128 stands for zero in the data rows.
Here are some numbered points:
[143 176 122 158 111  97 121 194 117  62 127 152 255  92 128 131 127 117
 111 180 177  75 139 148 121  89 144 139 129 126] 0
[103  91 124 144 182 127 122 178 135 168 107 145 149 125 203 212  84 103
 153 205 131  77 144  42  98 109 119 100 140 181] 1
[153  50 127 220 100 164 163 166 116 124  87  94 121 127  97 181  62 116
  62 181 197  66 176  86 137 126 110 150 159  78] 2
[102  82 121 144 170 139 137 169 139 180 124 145 148 130 216 184 120 136
 130 194 118  92 130  21  90  87 105  95 135 170] 3
[106  94 100 152 170 118 120 173 122 173 103 149 177 125 196 218  88  93
 148 205 127  92 140  28 112  92 110 108 136 164] 4
[111  97 147 136 170 164 181  18 134  99 155  89 111 144  96  70 148 195
  88  68 124 141 123  68 109  87  89  73 134 135] 5
[128 129 105 117  91 116 110 180 148  94 120  91 116 109 108 109 146 148
 113 161 118 122 161 172 178 169 167 160 170 184] 6
[ 86 134 190 169 133 146 208 100 165  77  87 180 136 131 163 138 137 153
 129 146  30 208 143 111 121  88 132 126  94 136] 7
[135  48 206 105 164 145 167  62 210 219 153 142  87 166 116  85 148 133
 119 105 152 178 155 130 154 101 120 124 146 211] 8
[157  89 186 114 103 110 101 119 121  84 207 137  80 108  75  94 116 118
 122  88 157 133 166 119  96 104  46 112  82 141] 9
[164  55 133 225 105 175 187 171 123 136 111  94  98 123  86 162 100 143
  55 174 205  95 181  80 134 116 107 150 138  67] 10
[105 121 144 126 207 154 120 154 183 131 111 114  11  93 177 112 140 170
 167 152  97 157 173 106 108 205 194 114  70 215] 11
[ 94  64 126  85 203 155  88 141 139 120  77  87  27 148 130 140 103  80
 108 117  98 147 132 171 142 100 137 169  92 131] 12
[153  94 150 118 126 116  70  70  83 143 164 170 102 103  95  90  88 135
 140  58 129 180 137 152 111 117  53 129  37  95] 13
[ 67 126 110 147 187 112  90 166 118 122 120 151 193  64  89 111  90 163
 171  86 153 128 195  94 123 157 160 136  86 123] 14
[ 86 150  71 154 169 162 154  89 129  86  96 161 102 146 143 173 129  73
 128 144 122  75  66 122 139 136  86 180 190  69] 15
[165 220 150 154 148 151 128 100 132 141 145 135 158 167  73  80 141 189
  51 148 215 241 152 249 107  15 152 234  60  79] 16
[ 75  62 147  93  39 154 156  76  88 145 107 159 200 127   5  96  88 132
 184  85 199 116 182 167 126  88 144 114 184 165] 17
[ 79 124 174 121  75 137 161 125 166  50 103 124 165 195  50 161 137  89
  63 158 110 106 165 192  96  68 181 191 107 107] 18
[ 56 191 116 125  75 125 128 123 105 118 208 125 115 126  96  80 115 159
 155  42 165  87 110 129  79 126  76  95 172 138] 19
[157 211 102 143 168 140 106 105 138  92 134 116 123 139 126 167 146  97
 135 109 104 191 149 164 176 114 153 151 113 166] 20
[ 92  65 111 189 102 111 128 153 107  92 122 184 236  15  59 110  48 160
 145 113 110  82 172  71 168 143  72 110 144  73] 21
[141 229 183  43 197 124 194 119 194 188  81 144 152 189 198 185 192  70
 156 152 146 179  88 138  98 152 255 194 101 113] 22
[175  99 195 118 159  87  67 149 144 134 170 118 178 116 176 114  50 117
  97 110 157  56 107  92  83 105 103 118 103 118] 23
[129 130  63 115 138 170 128 101  79 151 100 118 126 145 107 159 157 143
 150 177  92 169 123  93 157  98 124 137 149 104] 24
[143 242 180  31 207 144 198 118 194 174  90 149 148 171 199 171 190  86
 150 154 167 172  93 132  87 148 255 199 100 105] 25
[162  87  74 181 104 154 109 139 105 142 116 123 160 118  55 136 145 138
 109 122 184 161 196 202 158 165 163 132  66 160] 26
[100 204 153 125 192 127 106  92 230 113  60 118  49 170 178 208 137 111
  34  58  65 153  92 227  77  38 187 175 134 160] 27
[166 119 179 120  72 173 126 101  91 154 159 182 117  90 100  83 137 216
 177 138 103 184 198 107 185 125 126 134 203 142] 28
Which three points above are nearest to each new point? Their numbers follow each, smallest number first.
[ 50 128 138 146 160  84 104 203 166  48 165 134  85 117 174 126 195 118
 137  96  46 110 167 159 152 166 127 131 171 171] >> 6 11 20
[169 107 140 224 132 194 173  21 130 117 119 116 152 194  84 104 101 149
  70  92 145 168 147 170 203  95  97 112 184 112] >> 5 20 24
[ 48 118 116 185 123 123 145 168 192  70 113 113 104 119 116 127  96 109
 106  71  75  98 139 165 159 112 126  94 176 186] >> 6 12 20
[130 164 128 107  89 151 142 141 138 148 131  88 129 149  79 141 112 116
 145 116 163 113 146 130 126 158 187 141 163 111] >> 6 20 24
[187 142 111  97  96 175 138  79  44 142 100 137 133 178 150 139 162 128
 159 221 182 147 119 158 110 153 170 166  89  99] >> 20 24 26
[105 215 109  63 108 115  93 135  64 110 104  71  89 123 142 100  88 144
 188 195  57 158  99  74 136 155 188 178  81  97] >> 6 20 24
[ 87 122 178 180 109 111 194  81 149  61  99 181 156 128 127 149 110 107
 149 155  65 197 168 104 138  94 107 118  82 175] >> 7 20 24
[179 241 106 143  96  82 151  77 112 106 183 101 120 157 107 118 143 104
 110  48 144 111  49 134 107 185  69 115 101  61] >> 13 19 20
[109 167  75 123 160 114  48 160  85 112 156  92 126  98 111 119  94 122
 158  63 213  99 139 156  81 172 139 114  49 146] >> 14 19 26
[ 94 140 183 193 132 137 187  81 142  86 105 195 150 142 155 168 104 117
 151 148  58 214 152 105 113  92 121  99  83 166] >> 7 20 24
[124 103 111 135 100 120 106 183 155  87 107 112 115  92 101 105 129 122
 131 162 101 109 168 170 180 161 176 148 160 178] >> 6 20 26
[126  94 153 146 166 161 183  18 128  82 149  76 118 146 101  56 147 211
  92  70 118 144 121  64 103 104  85  75 117 124] >> 5 9 13
[126  92 148 112  92 110 104 186 189  51 182 127 129  94 143 143 175 111
 109 190  66  56 166 111 118 131 150 128 119 229] >> 0 1 6
[125 110 117 135  87 138  99 191 162  97 119 115 125  86 103 115 163 158
 112 181  94 117 170 154 181 151 173 142 150 174] >> 6 20 26
[100 155 131 118 182 111 117 186 110 193 131  81 155 126 116 148  74 138
 160  25 150 207 173  66 121  88 132  81 125 101] >> 14 20 24
[ 78 128 168 193 128 129 190  93 164  68 108 176 139 132 128 145 121 116
 138 147  56 193 166 103 134  95 110 122  65 166] >> 7 20 24
[131  81 151 113 101 114 104 187 181  50 159 127 119  99 141 147 180 130
  95 184  91  47 164 135 113 159 151 127 120 237] >> 0 6 11
[123 188 105 117  95  75 116 152 110 147 136 147  68  92 126 122 122 101
 176  38 145 124  73 167 110 184  81 100 140  83] >> 9 13 19
[  0  89  86 184 158 100 111 220 145 230 101 212 169 117 110 134  67 162
 173 181 141 121 154 161 126 145 141 165 134  86] >> 1 4 14
[102 164 160  89 125 137 127  85 173  92 114 175 189 140 142  88 159 139
 123 168 138 117 107 205 160 130 178 196 170 159] >> 0 6 20
[158 120 193 109 193  75  68 160 151 161 157  96 192 145 178  90  40 104
  74 101 173  91 114  92 114 108 113 118 124 107] >> 0 1 23
[127 123 120 113  85 149 117  69 135 168 132 147 108  74  19 116 128 168
 126 103  99 170 140 100 113  87 122 134  54 100] >> 9 13 24
[118 158 141  80 137 108 172 101 172 125  67 107 124 112  70 188 136  81
 113  83 129  97  87  83  87 117 159 156 135  38] >> 15 18 24
[119 103 152 134 151 150 185  16 123  83 142  77 127 138  96  61 147 191
  92  71 125 136 113  58 114 104  76  62 151 120] >> 5 9 19
[161  90 188 103 170  89  74 150 148 144 164 108 182 149 176  89  50 119
  75  96 157  54 107  97  84 120 120 113 107 105] >> 3 9 23
[ 88 126 160 190 143 151 202  76 161  79  91 202 131 143 154 150 135 129
 126 143  39 222 156 102 110  83 117 121  79 140] >> 7 20 24
[146 183 113 144 113 116 139 193 118  53 132 158 255  87 157 153 105 122
 112 185 178  84 151 116 114  81 143 130 133  94] >> 0 4 23
[136 104 148 121  99 112  85 190 175  61 185 128 126  89 150 152 152 112
 100 171  79  55 158 116 115 124 135 126 137 219] >> 0 1 6
[148 223 140 117  87  96 178 114 154 196 195 101 105 168 130 119 193 175
 124 104 156 131  89  79  72 146 125 125 166 106] >> 5 19 24
[156 118 191 114 188  90  82 160 164 155 174 100 180 137 175  81  58 130
  70 109 160  69 106 102 100 103 112 123 101 106] >> 0 9 23
[102  98  58 156 131 132 129 142  75  93  53 142 155 147 141 198  70  27
 146 156 121  95  93 123 180 138  80 141 148  90] >> 4 15 24
[132 158 110  60  80 143 136 102  68 134  96 131  96  84 102  62 131 164
 175 144  91 189  75 124 150  72  83 116 133  79] >> 13 24 28
[ 86 104 159 168 157 111 123  66 155 152 139 123  99 201 124 124  92 142
  98  64  79 125 113 116 123 110  86 137 163 105] >> 5 8 15
[ 79 157 180 185 126 138 204  93 144  88 109 176 149 135 151 136 129 137
 142 148  53 208 158  91 137  83 120 120  91 158] >> 7 20 24
[136 150 135 175  89  70 119 217 144 182 161 137 106 121  75 145 161 133
 133  25 203 164 183 227  94 150 142 114  96 121] >> 9 19 26
[161 120 188 118 173  85  76 139 170 150 166 120 192 129 159  91  42 112
  65  91 157  79 111 115 103  85 105 118 125 111] >> 0 9 23
[128 162 100 110 110  70 114 180 104 136 134 143  69  85 136 118 147 114
 164  40 143 119  84 167  95 200  96  93 134  69] >> 9 13 19
